(in the rows, 128 means zero)
M: rows in a few groups, each row roughly a mix of its group's directions (some rows in no group):
M (148 x 10):
[[130 118 156 136 135 176 177 109 135 155]
 [ 73 130 184 118 114 133 125 124 115 117]
 [164 135 139 121 151 130 131  68 135 162]
 [103 123  60 133 133 140 101 127 135 151]
 [140 131 109  77 164 116 147  85 123 131]
 [105 148 131 117  62 139 154 113 126 108]
 [136 112 106 127  88 117 128 166  74 127]
 [103 111 152 122  85 133 132 179 100 122]
 [136  79 154 115 109 144 150 138 129 176]
 [147 126  97 131 163 135  77 106 123 161]
 [110 154 110  98 163 129  93 123 155  90]
 [ 94 117 119 114 134 139  79 102  98 162]
 [ 89 163 124 105 141 146 154 125  81 117]
 [182 115 155 110 129 144 113 156 162 144]
 [100 122 117 142 191 111 130  93 138 126]
 [180 102 136 106 118 144 107 154 162 146]
 [129  80 167  95 125 137 143 135 134 167]
 [ 88  96 168 123 107 124 141 165 104 133]
 [184  94 115 137 142 129 170 129 119 110]
 [111 132 154 111 144 122 135  93 176  86]
 [146 135 141 161 118 112  79 110 173 118]
 [129 138 161 117 164 186 127 134  99 131]
 [176 152 136 168  97 108 131 104 123 147]
 [149 145 100 128  86 157 108 101  95 150]
 [147 125  93 177 115 146  89 107 112 139]
 [115  97 172  94 125 146 139  96 160 140]
 [164  94 124 105 147 108 179 114 110 123]
 [156 135 130  97 159 129  72 156 139 123]
 [151 152 185 149 130 155 122 129 146 160]
 [129 152 101 116 171 129  84 125 145 164]
 [161 114 128 112 113 118 162 182 111 102]
 [113 160  98 150 113 133 119 137 153  71]
 [142  91 137 110  89 135 127 153  78 141]
 [149 113 168 120 118 128 157  73 149 138]
 [108 114 122 119  85  72 111 129 103 109]
 [122 104 184  90 111 133 153 148 115 138]
 [172 130 113 131 127 106 153 139 133  69]
 [165 136  99 153 120 125  93 135 127  77]
 [ 55 120 144 126 123 128 122 137 101 109]
 [ 97 103 107 141 106 110  85 114  86 121]
 [144  88 148  92  92 133 107  93 144 136]
 [163 127 132 113 147 190 135 128 152 151]
 [142 130 150 109 108 184 112 108 168 130]
 [155 105 139  80 116 138 117 125  98 171]
 [165 102 118 116 145  72 125 116  99 119]
 [138 171 188 153 134 122 136 145 127 144]
 [110  82 115 125 155  81  99 138 112 130]
 [137 128  90  81 121 120 131 118  86 161]
 [171 100 116 157  80 147 127 112 145 127]
 [147 103 101 138  91  94 143 107 100  96]
 [178 166 116 161 122 126  97 136 148 115]
 [121 105 104 116 128  98 132 127  93  69]
 [103 138 139  80 139 117 124 135 186 127]
 [ 81 118 178 151 143 105 149 138 113 126]
 [130 104  78 116 136 130 119 131  85 167]
 [ 95  99 159 103  81 156 127 141 119 136]
 [155 118 137 107  97 138 184  96 128 113]
 [122 173 105  88 118 150  88 133 142 139]
 [126 106 113 157  80 143 127 169 161 119]
 [147 131 100 158 169  80 142 141 109 121]
 [138 154  81 103 125 153 123 137  84 152]
 [172 114  97 104 127 142 147 166 115 161]
 [164 100 106 154 137 167 115  93 109 111]
 [162  82 134 117 118 174 128 108 148 110]
 [125 106  84 120 108 139 121  92 141 176]
 [140 121 139 118 125 133 114 163 120 198]
 [115  95 106 156 138 155 108 134  91  87]
 [ 95 147  89 127 106 134 148 107  78 137]
 [121  96  81 134 106 156 147 150 165 130]
 [177 169 102 171 131 132 133 122 134 139]
 [168 110 171 123 133 156 125 135 172 143]
 [149 106 144 134  71 121 129 155 158 102]
 [146 126 125 153  99 146 120 176 171 105]
 [132 104  83 142 163 141 129 146 170 152]
 [113 145 141 131 135 100  97 184 135 162]
 [125 133 108 130 164 167 109  96 146 172]
 [126 156  70 146 106 150  99 145 115 118]
 [140 165 108  93 114 128  76 146 109 119]
 [111 146 136  89 138 108 112 163 128 180]
 [178 162 100 115 128 157 123 136 164 135]
 [144 172 117 154  76 114 103 114 120 137]
 [135  81 169 108 120 171 112 113 135 120]
 [126  85 126 114  97 105 172 117 108 100]
 [123 143 133 187 126 151 151 126 173 136]
 [181 123 148 151  98 114 166 119 114 143]
 [ 89  98 139 144 122 152  85 115  97 149]
 [110 134 156 116  87 159  94  88 133 137]
 [ 72 101 154 132 134 123 136  96 106 152]
 [110 110 150 103  80 154 131 115  98 160]
 [132 105 115 176  90 136 174 140 123 129]
 [109 110 126 137 118 167  88 152 100 167]
 [152 139 140 143  93 128 102 186 132 152]
 [103 108 162 139 121 138 181 168 127 133]
 [153 151 116  98 145 123  94 146  81 154]
 [ 86  95 159 114  94  95 142 127 111 115]
 [126 140  79 109 153 149 169 145  98 129]
 [ 99 112  73  99 117  92 148 126 123 123]
 [107 147 138 123 113 142 125  80 164  84]
 [ 65 121 139 116 128 127 110  93  98 118]
 [123 120  62 141 103 150 119 129 150 105]
 [118 158 102 156 103  80 151 136 104 110]
 [145 140 156 131 117  97 104 148 171  87]
 [103 172 167 122 152 114  93 146 125 148]
 [108 154 160 140 180 148 120 156 109 113]
 [132 142 133  66 146 110  91 111 150 130]
 [128  94 107 112 117 139 117 169  94 170]
 [101 137 159 124 101 164 160  96 105 148]
 [169 159 118  92  86 139 139 136 144 105]
 [127 139  85 118 133 142 173 140  83 147]
 [158 145  93  96 139 159  95 104 148 145]
 [118 115 102 114 137 149 115 185 169 121]
 [194 120 124 126 123 149 135 115  87 132]
 [164 125 119 136 112 192 145 120 144 148]
 [104 161  92 158 120 127 173 111 117 107]
 [150 128 132 127 126 169 131  98 182 157]
 [129 117 160 110  93  83 120 159 142  98]
 [170 146 122 123 101 114 124 183 134 103]
 [119 129 138  66 130 157 112 146 143  93]
 [138 131 135 143 146 133 148  82 187 119]
 [ 98 146 154 106 109 138 130 169 137 175]
 [178 141 151 106 137 144  96  95 153 136]
 [ 66 121 133 149 142 139 130 120 168 105]
 [125 125 117 148 153 138 166 163 114  76]
 [113 157 157 164  83 124 129  90 140 120]
 [ 96 111 113 105 126 146  84 105  86 144]
 [117 173 121 106 160  97 162 157 143 125]
 [ 79 131 146 177 116 146 144 139 154 119]
 [145  76 113 154  90 157 132 103 122 128]
 [ 67 147 151 112 122 133 112 123 134 168]
 [140  96 107  94 136 144 110 142 108 181]
 [114 112 101 128 102  84 105 102  86 117]
 [119  90 112 115 133  74 111 159 131 103]
 [119 114 200 137 126 125 112 108 125 152]
 [152 133  91  92 124 126  80 144  98 117]
 [119  86 161 139 116  90 135 121  91 154]
 [145 129  67 141 166 109 113 146 139 113]
 [137 164 138  99 180 135 104 104 132 150]
 [177 112 101 119  97 141 142  86 145 131]
 [138 168 132 142 146 101 129  78 126  91]
 [105 110 142 129 169 142 127 116  74  99]
 [130 110 132 121 111 159 186 133 120  87]
 [129  93  99 149 168 106 163 141 107 150]
 [138 164  94 133 118 119 139 156 178 153]
 [ 96 160 139 165 138 119 126 175 131  98]
 [186 105 100 123 149 144 136  93 123 140]
 [118 142 146 111 160  93 100 156 137  82]
 [137 108 150 116 117 103 153  69 119 156]
 [178 105 138 125 117  99 115 169 158 131]]

one row of each group, then the others: which group is each in?
[169 147 121 118 149 152 109 114 128 183] => <40>
[176 166 125 120 143  97 128  86 118 132] => <29>
[129 106 158 108  97 160  88 103 156 138] => <38>
[118 122 140 112 161  90 121 124 126 189] => <124>

[137 129  90 180 105 103 108 101 144 135] => <38>
[169 161 125 141 122 107 124 136  72 140] => <40>
[108 164 115 104 173 120  87 109 121 112] => <40>
[162 126  85 142 170 131 130 129 166 148] => <40>
[ 82 127  89 119 130  99 131 167 120 102] => <29>
[132 130  73 133 146  94  84 140 121 116] => <38>
[164 160 151 131 116 124 169 163 151 107] => <38>
[147 116  93 161 109 153 104 159 151  96] => <29>
[101 116 115 145  78 142 137 160 141  89] => <40>
[139 153 150 180 109 105 161 112 122 102] => <40>
[130 135 102 186 141 172 115 132 122 148] => <29>
[ 94 112 136 119  84 102 152 129 143  85] => <38>
[128 137  83 126  92 156 176 125 138 116] => <38>
[150  99 145 179 110 171 133 128 116 113] => <29>
